In the data rows, the value 128 means zero.
Here is a table of points, one per row:
[ 86 164 113 140 114  88  95 139 133 160 121 137 102  59 111 136 123 255
  65 129  95 140 113 119]
[131 130 184 157 247 115 145 139 127 141 120 136 119 141 113 135 155 119
 129 129 130 135 109 118]
[132 131 142 135 216 174 100 140 132 145 122 137 120 142 112 136 182 119
 129 130 131  91 137 120]
[142 132 113  48 114 204  99 138 127 143 120 134 122 140 114 134 179 121
 132 122 176  66 166  89]
[ 89 118 114 105 112 120  35 140 126 143 120 136 117 127 111 134  82 120
 166  79 138 127  89  90]
[195  80 135 154 174 118 166 139  54 144 225 137 120 139 112 135 173 120
 128 129 128 109  82 118]
[150 130 120  85 139 193 119 138 125 145 119 139 119 142 111 137 184 121
 130 126 159  67 158 114]
[143 131 205 144  87 109 146 141 132 144 119 137 119 160 147 166 122 119
 128 127 128 166 136 121]
[131 131 202 140 109 110 147 150 131 144 118 122 130 164 134 167 108 122
 130 128 128 166 137 118]
[119 132 114  39 112 164 108 140 131 104 118 138 119 139 111 133 143  91
 177 127 181  79 196 119]
[ 80 255 111 142 112 108 146 139 151 154 136 137  93  73 112  46 123 190
   0 129  76 139 107 121]
[135  74 113 111 113 136  84 138  96 143 185 137 119 140 114 134  92 120
 130 101 146 101  80 102]
[101 136 114 145 110 113 146 142 130 165 120 136  85  71 112 159 106 137
  49 173 110 141 114 120]
[105 178 106 143 114 112 145 142 153 154 119 136  47  77 110 134  76 120
  81 134 106 140 114 142]
[188  78 156 144 174 109 157 137  64 144 242 135 120 144 111 135 179 121
 130 129 128 129  87 121]
[128 131 183 157 205 139 137 138 132 143 121 138 120 138 113 135 166 120
 130 127 129 131 140 120]
[133 129 112  35 113 196 111 137 129 143 120 137 118 141 113 136 177 120
 130 130 179  65 195  92]
[122 133 133 141 112 109 144 137 156 108 122  67 169 153 241 116  98 119
 131 129 129 171 250 171]
[118 132 171 170 255 123 145 139 126 146 117 135 121 139 110 134 149 119
 132 112 127 130 109 119]
[122 131  98 143 112 109 145  58 179  45 119 106 129 151 138 105 123 120
 130 175 128 145 133 192]
[180  99 171 139 145 110 145 139  83 143 124 136 120 151 113 145 167 124
 129 130 131 137  96 118]
[122 130 124 141 111 111 145 151 145 135 118  77 184 130 118 124 105 120
 133 130 124 139 141 169]
[194  86 129 152 170 123 171 139  54 146 198 135 118 140 113 135 168 120
 132 127 130 105  84 122]
[133 133 179 143 112 110 146 152 136 145 118 113 122 165 210 168 123 122
 129 130 130 165 158 120]
[167 131 111 101 110 154 144 138  82 142  84 138 119 140 112 135 110 120
 132  79 146  91 106  58]
[119 130 201 143  85 115 146 156 131 145 120  90 158 147 210 154 122 123
 130 130 130 182 167 121]
[123 132  86 143 114 113 146  13 136   0 120 138 108 128 114  63 125 112
 174 192  75 141 113 176]
[121 131 128 142 112 111 145 154 131 150 120  81 253 115 109 138 115 119
 138 146 123 140 125 127]
[108 130 119 139 110 158 146  87 132 133 119 211 121 139 166 143 126  46
 138  73 160 145 134 119]
[103 130 112  96 111 128  26 141 129 143 118 136 131 116 111 134 135 151
 198 126 137 121  97 119]
[114 176 113 142 114 110 150  87 174 109 118 138  82  77 113  34 125 200
  73 128  64 139 115 114]
[122 130 117 143 111 109 145 146 165 121 120  78 152 147 138 112 107 119
 132 129 129 145 171 188]
[100 148 112 142 112 109 145 146 130 175 119 136 138  55 112 141 117 250
  82 140  96 140 114 121]
[123 134 130 142 113 111 146 140 158 105 119  60 174 152 231 111  91 121
 131 129 127 170 255 178]
[142 130 185 141 112 111 144 149 130 145 118 136 119 166 183 176 130 117
 130 129 128 163 140 119]
[127 131 112  65 112 194  60 137 131 145 117 136 122 141 111 138 172 120
 130 124 183  74 137 120]
[122 130 111 145 114 111 145  81 179  75 119  98 148 147 149 108 127 121
 133 155 127 143 139 172]
[174 128 114 107 113 148 150 139  71 145  84 135 120 141 112 134 120 122
 131  91 142  89 103  69]
[193  74 145 151 180 110 164 139  56 146 255 135 118 140 114 136 178 119
 131 128 130 116  81 121]
[106 132 120 133 217 168 133 135 132 144 119 150 119 140 116 134 130 121
 131 113 154 112 147 119]
[122 131 111 145 111 109 145 158 161 132 119  94 140 124 112 115 100 121
 132 128 119 141 133 184]
[ 93 102 114 106 112 118  27 141 122 142 119 138 116 131 112 135  75 121
 146  85 146 125  86 100]
These points spread out most along one direction. How far along it is each point below, from 0 to 99? 50 is the average, and the first point above lies past it.
[120 163 101 141 112 112 145 150 159 149 119 137  62  93 114 123  79 121
 109 129 112 138 114 167] 62
[144 131 115  60 114 202 105 140 129 144 124 139 119 139 113 134 182 119
 129 123 174  65 162 103] 34
[143  63 116 120 112 134  89 137  96 142 186 138 121 140 114 135  98 122
 131 113 145 102  76 111] 34
[120 132  91 143 111 110 144  18 132   0 119 137 108 126 114  59 125 116
 175 187  70 139 112 167] 68
[121 132 118 143 112 113 147 149 131 154 120  98 236  96 112 131 125 137
 142 139 114 140 116 122] 57
[ 95 130 141 143 134 165 146  75 133 155 120 235 126 142 174 155 127  76
 130   0 142 154 115 108] 43
[122 132  79 143 112 110 146  11 152   0 118 138 109 135 113  71 126 106
 160 200  90 141 115 192] 70
[127 131 136 145 108 108 146 132 160 116 120  74 152 158 227 127 111 120
 131 128 129 166 208 172] 74
[119 130  85 142 114 110 143  11 155   0 120 137 108 132 112  57 126 113
 168 179  83 140 113 170] 69
[116 131 116 141 113 111 145 170 129 159 117 104 168  85 112 144  81 119
 129 163 109 142 113 136] 59
[ 75 111 113 120 110 105  11 141 130 143 118 137 110 117 115 138  79 120
 151 101 134 136  92 116] 50
[102 139 114 142 113 111 142 143 131 170 117 134 103  63 113 153 108 172
  63 163 102 140 111 122] 60
[181  34 155 151 121 115 139 138  95 141  89 138 118 139 111 136 137 121
 128 128 128 113  81 118] 37
[130 133 114  43 112 189  67 141 131 145 119 137 121 138 112 135 165 120
 148 123 172  80 141  92] 35
[120 128 119 140 112 112 146 159 131 166 120 106 250  81 113 137 118 172
 141 139 110 138 114 121] 58
